128 stands for zero in the data rows.
Some points, each followed by its number:
[119 158 114 122 117 123  88  97 138 115 127 129 136 157 109 144] 0
[141 143 129 131 109 111 134 106  96 132 117 124 152 132 153 139] 1
[113 131 121 146 108 115 120 110 138 114 145 106 105 142 153  97] 2
[138 128 103 139 134 105  71 121 114 117 128 113 166 157 123 136] 3
[142 143 124 116 119 127 118 111 140 147 130 149 139 127 126 123] 4
[178  73 153 202  40  37 114  96 103 160 178 125 171  56 118 131] 5
[109 119 147 140 146 148 133 162 121 101 130 128 125 143 111 129] 6
[121 121 134 125 138 146 178 142 138 119 132 112  90 120 129 122] 7
[ 94  91 167 143 129 161 107 174 110 144 116 116 126 115  78 129] 8
[121 114 128 124 132 129 117 136 135 116 128 131 115 130 141 133] 9
[154 130 135 111 141 167 131 137 139 123 115 124 110 151 120 125] 10
[120 105 150 148 124 138 101 133 144 156 149 155 129 116 109 112] 11
[109 156 125 116 116 113 113 110 113 100 121 121 139 163 139 143] 12
[186 112 127 105  48  66 162 127 134 111 148 169 118 153 121  82] 13
[142  59 143 146  94 108 164 165 114  99 132 134 110 125 135 135] 14
[141 160 114 113 122 123 125  63 124 164 133 146 151 146 174 105] 15
[132 115 138 137 128 140 107 122 136 153 153 153 130 117 113 117] 16
[141 135 108 125 166 133 107 109 144 135 131 128 131 118 140 139] 17
[ 99  94 141 127 128 148 126 146 127 120 134 139 116 122 150 146] 18
[173 143 100 133 114  86 132 104 122 113 115 120 160 136 106 147] 19
[117  95 103 194  83  37  83 126 120 160 149 133 173  42 100  80] 20
[127 121 100 165  88  75  85 110 122 142 137 126 158  87 121 104] 21
[136 139 180 125  47 102 167 153 128 141 132 133 147 102  87 121] 22
[108 118  99 165  97  63  92 124 127 142 137 128 152  75 107  99] 23
[120 117 126 131 139 119 118 144 119 129 120 125 138 105 124 146] 24
[126 122 126 124 143 138 126 132 128 145 119 147 126 108 137 147] 25
[ 83 151  87 173 187 131 127 101 167 152 154  98 126  77 153  94] 26
[114  26 188 124  75 108 225 173 138 122 108 138  49  83 119  94] 27
[ 89  97 125 153 180 123 112 157 136 113 111 124 111 104 128 139] 28
[118 116 139 125 140 143 135 140 130 133 119 130 109 120 126 139] 29
[159  37 159 137  60 104 152 172 113 102 138 136 106 124 140 135] 30
[112 143 109 128 125  99 138 113 119 104 122 111 138 139 145 125] 31
[125 137 145 107 136 135 150 135 147 127 104 138 122 114  84 148] 32
[130  99 112 147 159 146 122 145 127 124 108 123 117 102 156 132] 33
Which point above is nearest to each new point by angle? Its number follows each.
[147 150 104 124 143 141 128 103 116 141 133 120 135 140 176 121] ~ 15
[202 164  68 120 130  54 154  87 102  86  92 114 156 156  64 165] ~ 19
[120 146 151 105 140 142 160 141 153 138  89 140 125 109  71 147] ~ 32
[180 146 153  90 155 215 130 157 150 115  99 115  99 184 117 125] ~ 10
[105 101 164 131 128 157 119 170 117 143 123 129 121 124  79 136] ~ 8
[133 170 122 109  98 109 120  65 104 165 136 152 158 139 170  75] ~ 15
[126 163  95 117 122 126  87  88 142 118 130 134 137 160 108 147] ~ 0
[117 146  48 144 120  96 110  91 123  77  80 135 124 150 165 103] ~ 31
[134 134 138 109 147 147 148 130 128 122 132 136 121 155 133 122] ~ 10
[102 122 140 143 146 154 126 167 115  97 127 117 120 158 102 134] ~ 6
[109 158 118 121 196 134  84 111 124 145 141 115 159 130 147 153] ~ 17
[141 171  96 109 116 124 115  63 123 162 147 154 159 150 178  78] ~ 15
[105  79 144 135 137 154 127 152 124 128 132 131 116 115 157 144] ~ 18
[132 115 127 124 138 134 122 136 130 149 115 143 128 102 137 145] ~ 25
[135 116 133 119 135 127 152 132 131 124 136 117 128 121 140 133] ~ 7
[128 103 108 148 162 138 122 138 125 128 105 123 118  99 151 128] ~ 33
[108 148 127 119 121 121 122 119 125 120 133 135 134 150 136 137] ~ 12
[129 149 121 106 193 138  88 112 138 147 157 109 163 126 134 151] ~ 17
[112 123 122 153 108 118 124 113 134 111 137 115 111 126 151 109] ~ 2
[134 115 145 114 100 116 135 142 114 134 106 129 137 125 100 125] ~ 22
[161 159 149  93  65 104 149 103 115 140 108 139 141  86  96 162] ~ 22
[122 132 138 132 137 148 117 143 124 125 127 124 125 139 132 130] ~ 6
